Named turns come first, each shown by rows before and after it. Which turns, in which order, take the first row of each pair that follows to the second? Write the first one first, as in the answered first pair.
turn z_154:
[ 10 -15  15 -20 -14   2 -15 -35   8]  ->  [ -3 -14  24  -8 -14   4 -29 -27  11]
[  1  20  54 -24 -49 -18 -21  -8 -40]  ->  [ 24   8  38 -41 -47 -16  -3 -24 -41]
[-30 -17  36 -17   6   1 -22   2  22]  ->  [-16  -3  44 -32  17   1  -5   6   5]
[-31 -42 -33 -34  11  -2  27 -20  65]  ->  [-66 -30  -8 -11  11   0   1   4  66]
turn z_613:
[ 23 -35 -73  56   5   1 -20  27   3]  ->  [ -4 -25 -41  75   0  -3 -45  42  -7]
[-41 -10  15   6  10   0   2   3  15]  ->  [-34 -22   7  -8   6   1  10 -13  22]
[-21  31  37  -6  26 -10  -4  41  -8]  ->  [-31   4  60 -18  10 -15 -14  -2  -7]
[ -7 -45 -10  26 -40  35 -19 -34  33]  ->  [ 19 -38 -45  20 -26  40   9 -16  42]
turn z_300:
[ 11  10 -11  13  -4   8  12  40   7]  ->  [-16   6  34  -6   7  -3   9  25   7]
[ 16 -24   2  14 -41 -24 -31 -65  28]  ->  [ 73  19 -28 -19  -6 -26  27 -31  -3]
[ 24  19 -17  -4  14 -22  21  22 -25]  ->  [-33  -6  36   0   4 -29 -15  -6  -5]
Then:
(2 to 3 turns a pair)
[ -6  29 -16  74 -31  19 -12  57  -8]  ->  [ 31  47  42 -20  14   5  48  18 -51] -> z_154, z_300, z_154
[-14  18  10   0  15 -53  -4  21  34]  ->  [-25  12   4  11   5 -50 -12  16  40] -> z_300, z_300, z_300
[  4  32  26  39 -33   1 -17  30 -43]  ->  [ 35   6  35   0 -37  -1  10 -29 -50] -> z_154, z_613, z_613
[ 11 -29 -33  10 -11   9  11 -32  17]  ->  [-11 -27 -37  26  -5  12   3 -10  32] -> z_154, z_613, z_613
[ 30  -1  31  -4 -41  16  22 -50 -57]  ->  [ 56   7 -10  -2 -33  24  43 -28 -51] -> z_300, z_300, z_613
[ 16 -36  13   7 -54   1 -35   2 -39]  ->  [ 44 -28  15 -47 -15 -11  14  -6 -46] -> z_613, z_300
[-30   4  25  -1   4  28  -8  16   8]  ->  [-10  -8  -7  18 -20  34 -14   2   7] -> z_154, z_613, z_300
[  7 -47  18  17 -58  11 -35 -63 -27]  ->  [ 16 -70  -1 -21 -21  11   9 -78  11] -> z_613, z_300, z_154
[-18  13  38  72 -49   2 -47  48 -34]  ->  [-16  -7  87  31 -50  -6 -39 -13 -48] -> z_613, z_154
[ -50  -59   25   -7  -76   -1  -24 -104   33]  ->  [ 17 -34 -17 -93  12 -10  80 -84  39] -> z_613, z_300
[ -4  -9 -54  68 -29   9 -34  24  -6]  ->  [ 55   0 -40 -39  31  -4  52 -10 -23] -> z_300, z_154
[ 13 -23 -14 -17  -6   0  11 -45  18]  ->  [  3  40 -10  15  15   4   1  42  -2] -> z_300, z_613, z_613
[-19  -3  25  20 -13 -13 -16 -18   2]  ->  [ 29   2 -32  17  -2  -5  17  -7  -3] -> z_613, z_154, z_300
[-20  -3 -23  50 -24  17 -22 -19  27]  ->  [-45   0  44   7   7   3 -13 -28  20] -> z_300, z_300
[-40 -22  57 -11 -18 -20 -10   8   0]  ->  [  2 -32 -17  40 -59  -5 -17   9   2] -> z_154, z_300
[  4   6  26  -4 -28  23 -12 -39 -15]  ->  [ -2  12   5  28 -38  24 -29 -13 -10] -> z_300, z_154, z_154
[-22 -19   2  25  -3  -4 -22   6  11]  ->  [  3 -31   9 -15   5  -6   8 -28   1] -> z_154, z_613, z_613
[-36  21  45  34 -12   4 -40  37 -27]  ->  [ 13   9  62 -46  13  -6  16 -23 -46] -> z_613, z_300, z_300
[-47   2  38 -20  30  -5   1  19  34]  ->  [-29  20 -11  29   9   8 -12  55  23] -> z_300, z_154
[ -2 -38 -60  -6  14  13  21  -9  77]  ->  [-59 -27 -17  23   7  10 -20  13  81] -> z_154, z_613
[-23 -26 -26  21  -9   9  -2 -23  39]  ->  [-52   8  21  18  14   0 -13  19  12] -> z_300, z_613, z_300
[  1 -15 -39  39 -41  11 -22  -2  12]  ->  [-14  28  52 -20   4 -13   0   7 -35] -> z_300, z_613, z_613
[-37 -11   4  16   1  -7 -16   4  34]  ->  [-15 -21 -15  -4   8  -4   3 -14  44] -> z_613, z_613
[-43  -6  19   4  -2  -5 -41  -9  24]  ->  [ 30  -8 -52 -14   8   2  11 -16  21] -> z_613, z_300
[-34  -8 -14  24   4 -37 -41  30  14]  ->  [-35   2  30  -3  14 -48 -36  17  -5] -> z_613, z_154
[  7  15  11 -22  61 -21  32   5   8]  ->  [  0  30 -12  42  26  -9  -8  45  -3] -> z_300, z_300, z_613
[ -6   9   1  23 -14 -19 -26   2   4]  ->  [ 18  -9 -18   7 -14 -16  -9 -24  15] -> z_613, z_613
[-35  15  74 -10   5 -26  -6  -7 -24]  ->  [ 25  14  31 -45  22 -21  46 -25 -28] -> z_154, z_613
[-10  18 -20  10  16   0  21  34 -15]  ->  [-26   4  30 -16  19 -11  17   0 -24] -> z_300, z_154, z_613
[-36  18  -2  -7  38  -3 -28  39  34]  ->  [-33  28  35 -28  40  -7 -28  25   5] -> z_154, z_613
[ 15   8 -27  25   7  -2   1  60  -6]  ->  [-18 -12 -11  41 -10  -2 -30  42  16] -> z_300, z_300
[ -3  -3 -39 -19  37  -5   3  33  -1]  ->  [-30 -27 -11 -33  33 -13  -6  -1  18] -> z_300, z_613, z_613
[  6  17  12 -12  20 -11  13  19 -28]  ->  [-12 -29   4   1 -13  -6 -12 -29   3] -> z_300, z_613
[-20 -11  51   1 -22  -9 -21 -27 -26]  ->  [ 33 -23   1 -29 -10  -5  26 -47 -20] -> z_613, z_300, z_300
[-13 -31  17 -17 -15   2  22 -48   6]  ->  [  8   1 -49   5   9  12  39  21  17] -> z_613, z_613, z_154
[  0   8   8 -28  32   1  23  11   5]  ->  [ 16   5 -32   0  12   9  18  20  10] -> z_300, z_300
[ -7  20  19 -39  17 -14  29   2   2]  ->  [  4  23 -29  19 -19   1   1  34  -1] -> z_300, z_154, z_300
[-25  28  39 -38  53  -8  22  55   8]  ->  [-64 -21  27  29 -15   2 -47  24  38] -> z_154, z_613, z_300
[ -9 -24  35 -15 -14  -5  -5 -41  -4]  ->  [ 26 -29 -19 -14  -4   1  20 -31  12] -> z_613, z_300, z_300
[-13   1  81 -59  28 -17  12 -19 -29]  ->  [-18 -74   3 -23  -9  -2  -9 -61  54] -> z_613, z_154, z_154
[-28 -16  -7  -4   4   0  11  -9  13]  ->  [-17   0   4 -21  13  -1  22  -3  -5] -> z_154, z_154, z_154
[-15  -3 -14  34  16   3  -5  35  23]  ->  [-29   5  33  24   9  -4 -14  21   3] -> z_154, z_613
[-21   6 -30 -28  51   2  29  45  39]  ->  [-53 -42  35 -38  16  -6  -5 -27  33] -> z_613, z_613, z_613
[-10 -61 -10 -35  -6   0  12 -49  50]  ->  [-39 -41  38 -46  13  -6   5 -32  46] -> z_154, z_154, z_613
[ 34 -16 -31 -16 -20  -1  35 -13 -15]  ->  [-36  -3  49 -20   0 -10   1   1 -13] -> z_613, z_300
[ 32  -4  -3 -30   7 -21  20 -23  -4]  ->  [ 29 -16 -12 -29   7 -20  18 -27   9] -> z_154, z_300
[-15  34  23   3   5   0 -22  41   9]  ->  [ 26   9  29 -40   0  -2   7 -22 -11] -> z_613, z_154, z_154
[ 50  12 -17 -44  17 -11  49  -4 -30]  ->  [ 49  24   2 -30   3 -12  34   3 -57] -> z_613, z_613, z_154
[ 34 -14 -13   0 -27   1 -20 -55 -26]  ->  [-16   6  25  28 -24  -6 -55 -20 -25] -> z_154, z_154
[ -6   1 -32  27 -10   6 -21  17  10]  ->  [ -8  30  18   0  10  -5 -12  31 -27] -> z_613, z_300, z_613
[ 54   4 -59  -3  12 -36   5   9 -26]  ->  [ 10 -19  12 -53  38 -46   4 -35  -6] -> z_300, z_613
[ 12 -22 -46  20  -6  -4  -8  56  23]  ->  [ 41   5 -26 -23  15 -12  28  49 -10] -> z_613, z_300, z_154
[ 56 -17 -48  -2   3  -6  -7 -15 -25]  ->  [ 35   6   3 -44  46 -19  14   0 -28] -> z_154, z_300
[  5  15  70 -45 -22   2  10  -6 -29]  ->  [  9 -26  27   0 -72  16 -19 -32  -5] -> z_300, z_154, z_613
[  7  -2  47 -42   1  -8   3 -33 -34]  ->  [-17 -12  18  34 -41   1 -52 -11 -18] -> z_300, z_154
[ 13 -24  27  -9 -30  -3  -1 -39 -18]  ->  [ 20 -33  10  -7 -30   0   4 -40  -8] -> z_300, z_300, z_154
[-22  35  44 -30  33  12   7  31 -28]  ->  [ 18  36  13 -38  35  14  26  29 -36] -> z_154, z_613
[-24  28  27  -4  26 -13   1  45  -9]  ->  [-14 -47   0 -12 -11  -7  -1 -45  34] -> z_154, z_300, z_613
[  5 -56  33 -19  -2 -13   0 -72   9]  ->  [ -2 -56  18 -29  26 -12  20 -59  30] -> z_613, z_300
[ 30   7 -20  38 -65   3 -38   1 -48]  ->  [ 32  30  45 -39 -12 -15   4 -11 -71] -> z_300, z_613
[-19 -35 -24  33 -32   1 -18 -19  -7]  ->  [-37 -12 -10  44 -19  -4 -25  10  -4] -> z_613, z_154
[-41  12   8  13  23  -7   0  20  23]  ->  [-42   5   3  35  -1  -2 -18  12  17] -> z_300, z_613
[-20  13  30 -18   8 -18 -13 -26  -1]  ->  [-27  -2  -1  17 -10  -9 -35 -19  17] -> z_613, z_300, z_154
[-28   6  -3  54 -18  23 -43  11  -7]  ->  [-18  36  39  14   6  12 -21  20 -48] -> z_300, z_613
[-32  -4  11  10  14  -8 -19  23  23]  ->  [ 16  -5 -42  13   2  -1   6  19  14] -> z_613, z_300
[ 29 -37  -6 -10 -12  13   4  11 -19]  ->  [  0 -25  34 -22   3   3  -3  17 -18] -> z_613, z_300
[-16  16 -19  17  32 -13 -32  50  12]  ->  [ 34  18   9 -44  37 -23   9   0 -31] -> z_613, z_154, z_154
[-28 -10  -3  24  -1  -2 -18  10  29]  ->  [ 15  -2 -30 -11  24  -3  24   1  20] -> z_613, z_613, z_300
[ -6  26  26 -15   8   4  11  18 -26]  ->  [-21 -17  25  -5 -23   8 -10 -29   0] -> z_154, z_300
[ -8  26   2  -1  41 -28  -2  71  -8]  ->  [-13 -61   1 -24   4 -28  -4 -40  37] -> z_300, z_613, z_613
[ 69 -22 -13 -26  19 -19  71 -24  15]  ->  [ 62 -49 -44  22 -23  -9  35 -30  37] -> z_300, z_300
[ 52  26 -29 -49  32   7  58  -5  -4]  ->  [ 17   5 -50 -29  42   9  47   8  53] -> z_300, z_613, z_613
[  0  17   2  23 -10 -26  -2  58  -8]  ->  [-12   9   6  28 -16 -23 -14  53  -3] -> z_300, z_300
[ 22  10  43 -54  12 -12  30 -28 -36]  ->  [ 64  10 -33 -19 -11   5  36  -6 -35] -> z_300, z_300
[-19 -15  43 -36   8  -4  11 -29 -36]  ->  [ 22 -16 -19 -41  18   3  46 -20 -19] -> z_154, z_613
[ 24 -41 -49   7 -17   8  30   2  19]  ->  [-24   2  40 -27  32 -10  27  38   2] -> z_613, z_300
[ 13 -18 -28   6   0  17   8 -24 -20]  ->  [ -5 -22 -34  22  -5  19  -6 -16  -5] -> z_154, z_613
[ 33   2  28 -45  25   0  27 -13 -10]  ->  [ 44  29 -19  15   5  11   5  43 -19] -> z_300, z_300, z_613
[-15 -10   4  25 -34  -1 -41  -7  -3]  ->  [  0   9  42 -30   1 -12  -2 -16 -28] -> z_300, z_300, z_154
[ 18 -38 -64  -3 -20  31   9   7  29]  ->  [-35 -59 -10  -7 -23  27 -17 -18  46] -> z_300, z_300
[  3 -47 -64  53 -34  29  -6  19  37]  ->  [-68 -59  34  20 -17  12 -26 -10  45] -> z_300, z_300
[ 39 -14  15 -36  -9  -7  27 -56 -30]  ->  [ 57 -21 -45 -14 -10   4  30 -40  -4] -> z_300, z_613
[-26  12  47 -31  29  -4  19  -7 -24]  ->  [ 32  -7 -55  -4   5  13  39  -7  -6] -> z_300, z_300, z_154
[ -2 -33 -33  25 -28   6 -11 -17  17]  ->  [ -4  -8 -43  35 -18   4 -14  16  16] -> z_613, z_613
[-12  31  43  68   6 -18 -37 -11  -5]  ->  [ 32 -13  25   8  11 -21  12 -82  13] -> z_613, z_154, z_613
[ 58   7 -13 -10  21 -14  26  16   1]  ->  [ -1 -25  51  -2  -7 -22 -23 -28  17] -> z_613, z_300, z_613
[-17  52  32 -51  72 -18  46  55 -13]  ->  [ 27  23  31 -88  53 -16  67 -10 -26] -> z_613, z_154
[ 15 -57 -69  42 -48  20 -26 -47  19]  ->  [-13  62  56 -18  38  -6  -1  49 -65] -> z_300, z_613, z_613
[ 40 -33  -6 -40  -5 -22  38 -68  33]  ->  [ 62  -6 -55 -25   8 -12  53 -24  35] -> z_154, z_300
[ -8  17  35  19   2  14 -27  -3 -17]  ->  [ 35   9   8 -10   2  14   8 -25 -21] -> z_154, z_154
[-10  53  30 -24  42  -7   5  64 -18]  ->  [ 51 -22 -62 -33   4   8  38 -20  27] -> z_154, z_154
